In the data rows, the value 50 means zero.
Some points, one per row:
[74 52 41 33 25 37 38 39 58 48 54 39 68 39 69 48 64 51 49 75]
[48 59 42 44 24 69 52 51 63 47 64 57 58 53 31 31 65 61 49  8]
[54 57 58 49 28 55 32 49 35 29 60 28 53 57 78 55 35 45 32 64]
[49 46 45 33 55 51 71 48 38 60 52 64 63 50 49 74 43 60 47 42]
[67 43 57 43 46 32 69 45 57 67 32 71 42 48 34 53 64 63 53 48]
[36 60 48 69 46 14 36 23 45 78 73 44 58 33 76 40 51 52 55 49]
[29 49 69 52 53 54 28 47 71 57 65 16 35 51 45 57 36 55 64 16]
[58 61 57 51 42 59 67 61 35 34 53 72 51 57 44 39 65 71 22 40]
[53 69 36 48 30 33 58 77 26 63 56 15 44 48 96 89 35 33 61 60]
[43 67 59 53 77 34 55 19 54 65 41 19 42 64 90 72 39 33 53 74]
[70 41 38 41 46 40 49 53 54 49 58 55 61 50 23 37 37 59 67 47]
[35 36 62 58 54 58 51 45 49 38 46 80 63 58 49 37 52 46 50 39]
[58 39 73 53 58 77 66 67 48 32 43 63 39 39 21 27 73 57 53 48]
[41 55 41 43 58 36 65 51 48 62 44 53 42 40 34 60 64 66 78 64]
[27 44 38 48 65 27 21 50 67 62 42 26 63 64 89 58 25 46 51 49]
[39 46 43 53 55 48 47 49 88 46 58 63 46 37 52 50 33 66 60 60]
[77 62 58 58 53 39 39 55 42 25 51 62 55 40 51 32 38 50 41 69]
[52 32 52 51 65 29 58 28 58 81 12 70 53 51 42 47 53 45 58 58]
[24 20 65 59 54 57 50 39 55 50 47 65 45 47 28 32 50 43 60 29]
[62 47 39 54 32 63 69 56 40 41 59 55 41 40 22 48 40 60 53 45]
[33 31 75 52 65 51 52 61 34 59 42 19 41 52 78 80 30 53 32 45]
[75 44 51 51 46 43 50 61 76 44 34 50 38 64 50 43 49 69 62 68]
[34 45 57 46 61 42 53 37 59 50 50 24 56 49 48 64 37 58 58 53]
[63 36 35 46 52 51 50 42 47 49 45 30 53 51 59 82 54 38 46 44]
[54 39 43 49 47 63 40 59 58 54 58 44 35 56 29 53 53 65 50 55]
[60 29 51 50 49 57 51 29 50 36 55 68 33 49 56 19 67 65 49 50]
[70 52 36 45 28 54 48 51 38 46 44 82 75 52 24 53 62 61 40 31]
[73 39 56 37 49 35 59 43 24 31 16 77 50 58 52 54 70 44 47 51]
Here are 16 more points, each followed by its number:
[48 77 35 42 42 22 58 40 74 76 59  0 65 61 99 87 38 34 36 72] 0
[49 48 53 65 60 38 39 43 59 59 56 23 37 59 73 55 58 34 62 48] 1
[33 30 48 38 65 42 34 41 63 57 38 28 34 46 28 21 44 39 80 57] 2
[31 53 42 54 48 42 50 11 37 57 33 55 52 45 65 72 50 59 36 78] 3
[32 73 44 42 63 56 49 30 52 28 46  3 56 47 98 64  9 46 61 78] 4
[50 42 83 53 67 61 29 36 48 26 50 46 45 42 47 17 37 25 31 12] 5
[66 70 54 39 59 66 27 57 30 47 42  0 45 73 85 90 33 39 40 52] 6
[53 76 54 37 69 55 37 43 52 30 54 12 51 51 70 57 44 22 41 63] 7
[54 69 40 55 47 23 77 29 46 41 43 63 41 56 94 46 67 53 44 77] 8
[51 57 55 60 48 63 39 31 61 49 63 59 56 50 22 14 54 53 36 16] 9
[43 66 28 37 18 61 62 56 16 73 55 48 49 55 49 86 51 54 27 69] 10
[55 41 37 46 51 28 56 58 78 60 48 35 32 69 64 46 67 43 67 58] 11
[47 76 33 29 34 40 58 34 15 44 57 47 79 62 73 99 54 28 47 56] 12
[56 31 47 64 37 61 37 63 68 33 42 55 37 33 29 21 20 50 70 37] 13
[45 44 42 43 74 78 45 89 55  8 49 48 35 38 37 61 15 50 57 48] 14
[61 40 46 50 51 62 41 30 71 22 51 70 52 41 42 29 55 41 39 32] 15
Which two of these numbered points are nearest to each point below, looking only along the 8 directions in which the first points spread most? Their numbers follow each, nearest first.
[39 57 63 40 30 71 38 54 59 61 72 87 87 51 26  9 50 49 30 37] > 9 15
[73 39 39 46 30 42 40 31 50 58 50 48 45 56 53 47 68 55 41 54] > 11 15
[49 69 40 39 36 58 34 26 22 59 48 51 82 60 81 78 54 50 52 62] > 12 3
[54 47 39 43 53 31 49 68 45 71 54 49 46 55 49 46 59 47 72 58] > 11 3
[55 74 47 25 30 64 50 59 41 51 66 77 70 18 44 58 46 59 45 50] > 10 15
[42 44 37 42 63 60 35 54 54 62 46 76 26 26 11 28 71 62 50 37] > 9 13
[55 56 56 54 61 61 50 46 43 30 54 29 51 38 65 35 32 35 39 53] > 7 1
[56 87 42 39 31 59 50 54 21 74 61 82 70 24 30 50 54 65 43 46] > 10 9
[33 53 58 46 58 46 29 29 45 55 60 20 40 67 72 49 53 52 56 52] > 1 7
[29 52 39 60 73 48 44 38 75 80 29 49 45 50 26 30 62 57 66 50] > 2 11
[56 48 63 34 47 67 44 29 47  6 56 86 39 51 36 40 73 60 51 62] > 15 9
[57 12 76 47 37 74 27 32 66 29 29 84 57 47 31 24 61 60 39 37] > 15 9
[63 69 79 53 61 80 39 69 52 25 63 76 29 38 13 11 60 37 37  0] > 9 15
[31 37 35 52 54 57 10 55 75 68 34 30 14 59 44 35 48 42 62 39] > 2 11
[46 64 57 60 71 36 55 48 60 49 50 24 32 52 68 43 56 37 66 46] > 1 11
[33 31 45 43 44 52 47 41 24 60 45 65 55 46 47 57 57 53 57 51] > 3 15
[66 71 47 41 85 88 58 58 77 25 54 43 41 51 38  5 46 50 52 44] > 13 15
[68 62 51 65 38 44 76 53 36 49 48 61 46 60 63 48 63 42 22 68] > 8 3
[42 54 45 32 61 30 46 41 49 33 56  2 56 52 99 65 23 37 62 94] > 4 7
[56 62 41 40 47 41 37 54 32 42 47 15 58 67 99 68 36 52 17 50] > 6 7
[65 71 43 43 38 34 61 42 44 36 56 24 43 68 88 70 54 66 46 70] > 7 1
[43 35 45 36 45 50 47 27 38 63 51 61 58 40 42 52 56 47 47 22] > 9 15
[56 13 55 55 48 72 41 73 57 43 63 76 48 40 24 17 70 70 50 21] > 9 15
[42 77 24 23 44 28 58 39 53 83 57 26 58 61 94 86 47 75 56 73] > 0 12
[66 47 45 61 53  1 44 42 31 38 40 58 50 80 83 35 77 56 36 58] > 8 3
[34 73 53 47 57 31 40 35 53 40 51 45 34 55 65 68 47 45 73 44] > 1 3
[42 59 30 50 47 36 51 70 29 41 68 53 42 44 52 65 65 40 50 47] > 10 3
[25 46 58 35 66 30 51 35 49 69 53 28 55 52 99 79 35 44 46 78] > 4 3
[17 39 58 51 66 42 44 43 59 42 31 54 57 46 49 39 39 49 69 37] > 2 13
[42 28 48 62 52 49 51 55 64 59 46 45  7 56 38 20 69 61 51 34] > 2 13
[70 49 41 58 59 42 45 62 66 79 42 66 50 53 33 34 59 44 56 78] > 11 2
[41 58 34 67 50 36 47 40 50 55 62 18 54 50 99 60 31 66 21 65] > 4 7
[49 37 64 66 64 77 68 81 38 36 36 54 47 47 38 52 46 58 35 58] > 14 13
[52 29 45 45 38 64 30 43 51 33 61 58 51 58 36 37 68 35 61 45] > 15 9
[39 42 55 65 81 82 52 74 73 27 38 36 45 55 25 33 46 53 84 28] > 13 14
[39 38 54 46 42 58 48 32 38 57 31 80 52 52 16 29 87 59 57 26] > 9 15
[24 53 48 41 61 36 30 62 55 64 65  4 25 40 57 79 30 33 42 42] > 1 4
[45 64 49 47 63 31 38 44 38 59 49 68 54 37 47 59 61 36 46 69] > 3 8
[49 67 21 47 53  8 52 35 37 84 61 26 73 51 99 95 46 64 43 75] > 0 12
[66 52 44 36 57 49 33 38 38  7 62 57 49 58 49 42 70 36 56 64] > 15 8
[69 46 68 62 47 58 42 52 43 35 41 86 49 44 51 45 68 35 38 30] > 15 9
[37 72 30 53 47 43 50 27 32 80 55 20 58 48 88 75 25 36 33 70] > 0 4
[56 59 32 26 32 48 62 46 27 52 46 48 69 43 51 86 72 62 62 63] > 10 12
[58 54 50 43 62 26 52 30 39 68 42  0 41 46 88 84 38 25 33 60] > 0 6
[65 61 44 56 37 37 78 54 77 42 56 55 55 56 51 44 39 51 79 60] > 11 13
[23 58 37 50 43 40 37 25 59 63 55 19 51 47 99 87 39 47 62 41] > 0 1
[37 26 76 46 41 68 44 36 49 36 40 66 41 33 52 11 52 49 42 22] > 5 15
[54 66 56 50 41 48 49 33 48 66 62 52 71 47 71 79 55 30 49 63] > 3 12
[55 65 70 45 42 55 55 79 53 23 51 46 54 65 56 38 26 44 43 31] > 14 13
[45 47 65 43 56 61 52 66 47 38 44 39 37 38 31 30 48 34 40 15] > 5 9
[35 48 38 63 23 49 79 64 55 44 47 99 45 40 34 47 62 59 53 32] > 9 15
[26 30 64 53 67 59 39 47 66 77 47 42 36 40 34 36 55 19 46 32] > 2 1
[37 56 46 44 37 36 63 46 30 65 40 60 48 63 86 59 52 57 41 68] > 3 8
[69 81 49 41 49 55 69 37 33 49 51 56 63 50 44 40 50 34 64 72] > 8 3
[51 36 55 52 21 63 34 41 36 67 30 74 47 21  0 51 60 54 32 36] > 9 15
[62 33 86 72 71 32 60 55 56 31 57 54 56 37 34 66 22 25 56 43] > 14 13
